Look-ups in named tables: a row name and a column name give one cell, copied from the table.

bopegul
|  | vev | vebenu | pemuril | vamom | vuni | ziko |
|---|---|---|---|---|---|---|
| kuzipal | 4.664 | 2.455 | 6.141 | 2.254 | 6.845 | 6.446 |
| peb | 5.075 | 3.173 | 1.947 | 3.336 | 5.741 | 4.737 |
| fadafu | 4.319 | 2.089 | 3.220 | 1.212 | 8.064 | 1.436 |
| lun | 5.707 | 6.148 | 6.016 | 7.047 | 3.235 | 8.062 |
| leg | 5.133 | 6.592 | 4.629 | 5.090 | 5.074 | 2.563 |
| fid | 3.837 | 2.726 | 7.176 | 1.765 | 7.868 | 5.607 |
| bil | 4.280 | 2.368 | 3.589 | 2.731 | 5.077 | 6.051 |

vuni of fadafu: 8.064
pemuril of fadafu: 3.220
vebenu of bil: 2.368
vuni of bil: 5.077
vamom of lun: 7.047
pemuril of fid: 7.176
vuni of lun: 3.235
vev of fadafu: 4.319
vev of kuzipal: 4.664
vebenu of kuzipal: 2.455
vev of leg: 5.133
vev of bil: 4.280
ziko of fadafu: 1.436

pud =
|  | dere | zaf | nam | nivilup |
|---|---|---|---|---|
| nikigu | 8.6 | -8.5 | 6.5 | -1.8 |
| zed | -0.6 | 9.5 | -8.9 | -4.8 |
| fezab | 4.3 | 7.6 | -7.9 | -7.4 |
| vumep | -9.1 | 8.0 | -6.2 | 2.2 |
| tuda | -9.8 | -2.7 | 3.9 | 8.5 |
| biv | -1.0 | 9.5 | -8.9 | -4.6 |
| vafo | 6.5 | 6.1 | -6.7 | -8.1 |
| mori | 9.7 | -7.5 | 5.5 | -3.1 |
| kurun | -9.5 | 7.7 | -5.8 | 2.7 |

mori, nam: 5.5
fezab, zaf: 7.6
zed, nivilup: -4.8
vumep, zaf: 8.0
biv, nivilup: -4.6
tuda, dere: -9.8
nikigu, dere: 8.6
vumep, nivilup: 2.2

Table gir
         zos  tono  pon
viv       50    93   36
loletak   46    84   56
domuru    76    74   57
ris       67     4   67
tutok     36    16   41

ris, pon => 67
viv, zos => 50
viv, tono => 93
tutok, tono => 16
domuru, tono => 74
loletak, tono => 84
loletak, pon => 56
domuru, pon => 57
loletak, zos => 46
ris, zos => 67
domuru, zos => 76
tutok, zos => 36
viv, pon => 36
ris, tono => 4
tutok, pon => 41

pekir
fields: fufe, vevi, milur
mip: [37, 46, 72]
nima: [58, 33, 35]
nepa: [26, 49, 43]
rotaru: [30, 46, 49]
gavazi: [19, 65, 61]
bos: [10, 81, 60]
nuladid: [34, 40, 33]
gitolot: [23, 57, 56]
kud: [48, 33, 39]
pek: [37, 35, 40]

What is the vevi of nepa in pekir?
49
What is the fufe of gavazi in pekir?
19
What is the fufe of nepa in pekir?
26
What is the fufe of bos in pekir?
10
What is the milur of mip in pekir?
72
What is the vevi of gavazi in pekir?
65
What is the vevi of pek in pekir?
35
What is the milur of nuladid in pekir?
33
What is the fufe of kud in pekir?
48
What is the fufe of mip in pekir?
37
What is the vevi of nuladid in pekir?
40
Which row has the largest fufe? nima

Table tididam
       pizuliz  tonab    beg  radevu   miv  mogugab  dotuzed   vem  sopegit
sebel     2.99  -0.45   2.88    0.32  4.07     2.46     1.09  2.26    -5.41
buseg     0.27   5.55   3.47    0.12  4.85     5.34    -0.71  2.41     0.78
lobu      1.08  -0.08  -2.70    3.91  3.53     1.32     0.54  4.11    -4.10
fizi      1.88  -4.03   0.57    6.19  1.00     1.33     2.96  2.64     3.65
keb       2.20  -0.47   1.31    4.26  1.39     4.61     4.83  2.71     5.73
rudom    -1.76   3.20   4.79    4.28  1.98    -1.13    -3.28  0.58    -0.76
luze      1.60   1.15  -2.72    2.66  4.81    -1.34     5.63  3.28    -0.44

What is the radevu of fizi in tididam?
6.19
What is the radevu of luze in tididam?
2.66
What is the dotuzed of lobu in tididam?
0.54
What is the miv of keb in tididam?
1.39
What is the sopegit of sebel in tididam?
-5.41
What is the radevu of rudom in tididam?
4.28
What is the tonab of keb in tididam?
-0.47
What is the vem of luze in tididam?
3.28
What is the mogugab of buseg in tididam?
5.34
What is the dotuzed of luze in tididam?
5.63
What is the beg of buseg in tididam?
3.47
What is the tonab of luze in tididam?
1.15
What is the pizuliz of keb in tididam?
2.20
What is the vem of rudom in tididam?
0.58
What is the beg of keb in tididam?
1.31
What is the pizuliz of luze in tididam?
1.60
What is the beg of sebel in tididam?
2.88

lokoteg =
	buz	nugug	dag	muz	zad	nov	tuzegem	vipedus	fud
milobis	-0.4	-0.3	-0.4	-0.2	0.0	-0.3	-0.6	-0.3	-0.2
vulam	0.2	-0.4	0.3	-0.4	-0.2	-0.3	-0.3	-0.2	0.3
kuza	-0.5	-0.3	-0.8	-0.2	0.1	-0.5	-0.7	-0.6	-0.2
mir	-0.4	-0.6	0.0	-0.5	0.1	-0.3	-0.5	-0.1	0.0
fafof	-0.6	-0.5	-0.3	-0.2	0.0	-0.2	-0.3	-0.2	-0.2
boke	0.1	0.7	-0.2	0.2	-1.0	0.0	0.6	0.1	-0.9
rokir	0.4	-0.1	0.3	-0.2	-0.4	-0.2	-0.1	-0.2	0.1
vosov	0.0	0.3	-0.1	0.0	-0.6	-0.2	0.2	-0.1	-0.5
zut	0.2	0.2	0.3	0.0	-0.5	0.2	0.4	0.2	-0.4
todu	0.3	-0.2	0.2	-0.2	-0.5	-0.2	-0.1	-0.2	0.2
pavunul	-0.4	-0.3	-0.6	-0.2	0.0	-0.3	-0.6	-0.4	-0.2
lurobav	0.2	-0.3	0.3	-0.4	-0.2	-0.4	-0.3	-0.3	0.2
bopofu	-0.2	-0.3	-0.1	-0.3	-0.1	-0.2	-0.1	-0.1	-0.2

tuzegem of rokir is -0.1
buz of fafof is -0.6
nov of boke is 0.0
nugug of todu is -0.2
tuzegem of mir is -0.5
fud of milobis is -0.2
muz of bopofu is -0.3
buz of boke is 0.1
vipedus of pavunul is -0.4
nugug of bopofu is -0.3
dag of milobis is -0.4
dag of todu is 0.2
buz of kuza is -0.5
muz of rokir is -0.2
nov of lurobav is -0.4
zad of bopofu is -0.1

kugo.tsv
	danere	lerivuz	gasatar	pirav	bos	tidip	tize	zimib	loza	lideb
bes	-7665	-30724	58582	78909	64790	48667	-14550	77856	33807	-50510
fivane	1184	84139	-14362	-22924	65830	39179	50886	65315	7733	92189
leg	94578	38363	74919	-859	41020	-38842	49804	66627	-13862	90808
pazo	-1607	54664	-30138	80646	-23939	-54682	91577	-47125	37160	85280
luvigi	29838	8637	-11120	6995	-35948	28067	53576	-33259	5897	75585
der	63671	-15216	-23731	-23825	-57431	-37724	-39002	46499	-56980	69012
poz	69716	17699	94442	64269	28698	39019	17845	83369	70866	1457
kob	71171	91378	-3215	-30506	81575	46122	56780	57195	19183	10210
rimuze	41747	-38428	-47910	20459	-32753	-20449	63273	-10777	39087	-18318
gebusa	-24116	9400	-57402	55853	34319	-3634	-7109	46014	-28116	11821

pazo, gasatar: -30138
fivane, tize: 50886
fivane, tidip: 39179
bes, loza: 33807
leg, pirav: -859
fivane, loza: 7733
kob, zimib: 57195
leg, zimib: 66627
kob, loza: 19183
der, danere: 63671
gebusa, zimib: 46014
rimuze, pirav: 20459
bes, tidip: 48667
gebusa, tidip: -3634
fivane, pirav: -22924
rimuze, bos: -32753
poz, lideb: 1457
bes, pirav: 78909
fivane, gasatar: -14362
Which row has the largest bos? kob

